Here is a table of points, one per row:
tensor([ 13, 110, 110,  42,  38, 112, -62,  -8,  52, -63,  99, -41,   7, -34,  54, -28, -33, -47,   5,   0,  -9,  27,   2,  18, -34,  18,  22, -18,  -1, -63, -24, -64, -29, -28, -21,  30, -55,   2, -45])
tensor([  -2,    5,   18,    7,  -46,  -53,  -21,  -34,   72,  -63,    3,  -31,   89,   -5,  -11,  -27,  -13,   -9,  -16, -124,    1,  -22,  -24,  -53,  -24,   43,  -28,  -42,   10,   31,   38,   41,  -12,  -38,   20,  -25,  -30,  -65,   29])
tensor([-22, -67, -26, -72, -19, -37,  68, -30, -53, -10, -33,  41,  80,  31, -59,  26, -46,  78,  -8, -37,   7, -74,  29,   5, 127,  91, -16, -33,  31,   5,  52,  85, -65, -69,  93, -97,  37,  -6,  31])
tensor([-24, -97,  14,  52,  19, -59,  13, -21, -11,  -6, -60, -36, -16,   7, -80, -19, -13, -33,  18,  68,  44,   2,  10,  -6, -71, -46,  24,   6,  -3,  -6, -10,  25,   4,  15, -29,  20,  27, -16,  17])
tensor([  42,  -28,  -69, -116,  -32,    5,   43,   10, -127,   41,  -23,   70,    4,  -22,   -6,   53,  -42,   44,  -46,    6,  -10,  -14,   33,  -49,  127,   10, -126,   53,   35,   50,   43,  101,   32,  -37,   55,  -76,    2,  -21,    9])
tensor([ 31,  57, -19,  39,  41,  39,  11,  36,  68,  94,  -9, -21, -91, -69,  92, -53,  39,  -1,  23,  50,  22,  26, -26,  30,  -6, -52,  32, -47, -11,   3,  -8, -82, -33,  -5,  -9, -13,  66,  52, -83])
tensor([  18,   25,    3,   46,   39,   15,   13,   32,   24,   70,  -27,   49, -101,  -47,   36,    3,   51,   37,    2,   38,  -35,  -29,  -61,   -8,  -15,  -51,   30,  -25,  -35,  -23,  -58,  -54,  -12,   41,   -6,   -2,   51,   31,  -33])
tensor([-38, -62,  -3,  41,  -5, -74, -23,  15, -14, 108, -78, -37, -53, -11,  -4,   3,  19, -18,  -5,  66,  -6, -13, -27,   2, -67, -41,  57,  36,  22,  22,  21,  52,  10,  35,   6, -13,  57, -19, -38])
tensor([  26,   49, -127, -127,  -25,   -5,   44,    9, -127,   18,  -37,   34,  -30,  -64,  100,   93,  -59,    1,  -55,   23,  -21,   21,  -24,  -97,   49,   -3, -127,  127,  103,   49,  -44,   65,  120,  -20,  -33,   30,   55,  127,   62])
tensor([  15,  -18,   31,  -19,  -24,  -97,   39,  -55,    8,   -6,  -45,  -10,   89,   41,  -63,   13,    0,   66,   19, -101,   23,  -76,   35,    0,  102,  105,   -7,  -57,   24,   16,   63,   90,  -21,  -34,   54,  -83,  -28,   18,   52])
tensor([ -12,   17,    0,   30,   13,   37,   16,   44,  -28,   33,  -45,   64, -107,  -27,  -24,   16,   23,   16,    3,   45,   -3,  -26,  -11,    7,    3,  -72,   19,    2,  -71,    3,   23,   -4,   32,   48,   14,   56,   60,    2,  -25])
tensor([  7,  22,  20, -14, -45,  15,   1,  27, 105, -43,  76,   2, 117,  13,  17, -18,  13, -14,  10, -80,  23,  30,   7, -19, -42,  34, -16, -38,  21,   0,   3,  47,  19,  48,  42,  13, -60, -36,  20])
tensor([-25,  72,  66,   3,  28,  79, -90, -26,  61, -82,  89, -17,  67, -10,  55, -58, -20, -27,  13, -21, -16,  23, -23,  -2, -77,  -2,  14, -21,   3, -53, -14,  -4, -10,  -1, -55,  -8, -76,  -8, -39])
tensor([  22,   -1,    8,    0,  -16,  -85,   28,  -43,   61,  -35,  -35,  -49,   69,   23,  -24,  -26,  -15,   18,  -34, -127,   -1,   -9,   46,   43,   65,   77,    9,  -28,   14,    7,   51,   83,   22,   13,   58,  -21,  -34,  -31,   76])
tensor([-15,  15,  39,  -5, -24,  49, -56,   3,  99, -71,  88, -31,  78,   3,  46, -46, -32, -42,  -8, -54, -27,  19,  -9,  -3, -24,  42,  16, -36,  10, -27, -15,  31,  28,  22,   1,  48, -37,  -4, -29])
tensor([-12, -54,  -7,  -4,  -2, -35, -18, -36, -11, -42,  -5, -41, -10,  46, -95,  22,  -7, -45, -26,  23,   5,  21,  45,  21, -68,   2,  45,  32,  16,  13,  -7, -53,  -5,  16, -20,  33, -16, -16,  15])
tensor([ -35, -101,  -17,   38,   22,  -19,   21,  -33,  -17,  -59,  -34,  -51,  -12,   48,  -40,   44,   24,   11,   47,   56,   37,   21,   38,   21,  -56,   28,   63,   29,    0,   -7,  -11,    1,   23,   34,  -41,   29,   -8,  -24,   22])
tensor([ -39,  -57,   23,  -11,   -5,  -22,  -30,  -25,  -49,  -33,  -12,  -51,   36,   70,  -53,    2,   27,  -39,  -16,   -3,  -58,   45,   38,   47,  -70,   16,   26,   24,   -2,  -33,  -16, -122,   13,  -19,    9,   25,  -32,   19,  -15])
tensor([   4,  -13,  -24,    2,  -19,  -26,  -38,   45,  -47,   43,  -76,   -2, -110,   23,  -34,   47,   53,   48,   35,   83,   20,  -18,  -35,  -16,    0,  -58,    9,   48,  -98,   -2,  -32,    0,  -19,   26,  -27,   21,   45,  -36,   12])
tensor([  39,   59,  -21,   51,   39,   52,   32,   27,   62,   51,   92,   39,  -24,  -10,   99,  -39,    3,  -47,   34,   27,  -16,  -22,  -24,   49,  -15,  -64,    2,  -62,  -19,   19,  -13, -103,  -55,  -21,  -57,   -2,   -3,    3,  -45])
tensor([ -18,  -37,  -11,   38,   26,   48,    7,   52,  -37,   66,  -39,   75, -114,    0,  -46,   66,   39,   31,  -20,   48,    7,   37,  -23,   -2,    7,  -71,   11,   34,  -56,   14,  -17,   -4,    7,    1,  -11,   20,   36,  -27,   14])
tensor([  26,  105,   28,    9,   -7,   61,    2,   12,   71,  -13,  111,   45,   28,   -6,   41,  -73,  -10,  -29,   27,   25,   12,   33,    4,   11,   -7,   -6,   54,   -8,    5,  -17,  -26, -127,  -47,  -25,  -43,   15,  -58,   -3,   -8])
Along one direction, these points spread out more than along any other. Take the direction at right angles to it along which they spread out most. Then take the direction at right angles to both along which they spread out most. Go by this last direction. Where along it does each point below lie, from 0 to 99? 50 is the average, and the first point above lies past it. One standard deviation of the points above along it is 16.
tensor([-15,  15,  39,  -5, -24,  49, -56,   3,  99, -71,  88, -31,  78,   3,  46, -46, -32, -42,  -8, -54, -27,  19,  -9,  -3, -24,  42,  16, -36,  10, -27, -15,  31,  28,  22,   1,  48, -37,  -4, -29]) 56
tensor([-12, -54,  -7,  -4,  -2, -35, -18, -36, -11, -42,  -5, -41, -10,  46, -95,  22,  -7, -45, -26,  23,   5,  21,  45,  21, -68,   2,  45,  32,  16,  13,  -7, -53,  -5,  16, -20,  33, -16, -16,  15]) 30
tensor([  15,  -18,   31,  -19,  -24,  -97,   39,  -55,    8,   -6,  -45,  -10,   89,   41,  -63,   13,    0,   66,   19, -101,   23,  -76,   35,    0,  102,  105,   -7,  -57,   24,   16,   63,   90,  -21,  -34,   54,  -83,  -28,   18,   52]) 43
tensor([  -2,    5,   18,    7,  -46,  -53,  -21,  -34,   72,  -63,    3,  -31,   89,   -5,  -11,  -27,  -13,   -9,  -16, -124,    1,  -22,  -24,  -53,  -24,   43,  -28,  -42,   10,   31,   38,   41,  -12,  -38,   20,  -25,  -30,  -65,   29]) 48
tensor([-22, -67, -26, -72, -19, -37,  68, -30, -53, -10, -33,  41,  80,  31, -59,  26, -46,  78,  -8, -37,   7, -74,  29,   5, 127,  91, -16, -33,  31,   5,  52,  85, -65, -69,  93, -97,  37,  -6,  31]) 50
tensor([  22,   -1,    8,    0,  -16,  -85,   28,  -43,   61,  -35,  -35,  -49,   69,   23,  -24,  -26,  -15,   18,  -34, -127,   -1,   -9,   46,   43,   65,   77,    9,  -28,   14,    7,   51,   83,   22,   13,   58,  -21,  -34,  -31,   76]) 43
tensor([   4,  -13,  -24,    2,  -19,  -26,  -38,   45,  -47,   43,  -76,   -2, -110,   23,  -34,   47,   53,   48,   35,   83,   20,  -18,  -35,  -16,    0,  -58,    9,   48,  -98,   -2,  -32,    0,  -19,   26,  -27,   21,   45,  -36,   12]) 38
tensor([ 13, 110, 110,  42,  38, 112, -62,  -8,  52, -63,  99, -41,   7, -34,  54, -28, -33, -47,   5,   0,  -9,  27,   2,  18, -34,  18,  22, -18,  -1, -63, -24, -64, -29, -28, -21,  30, -55,   2, -45]) 62
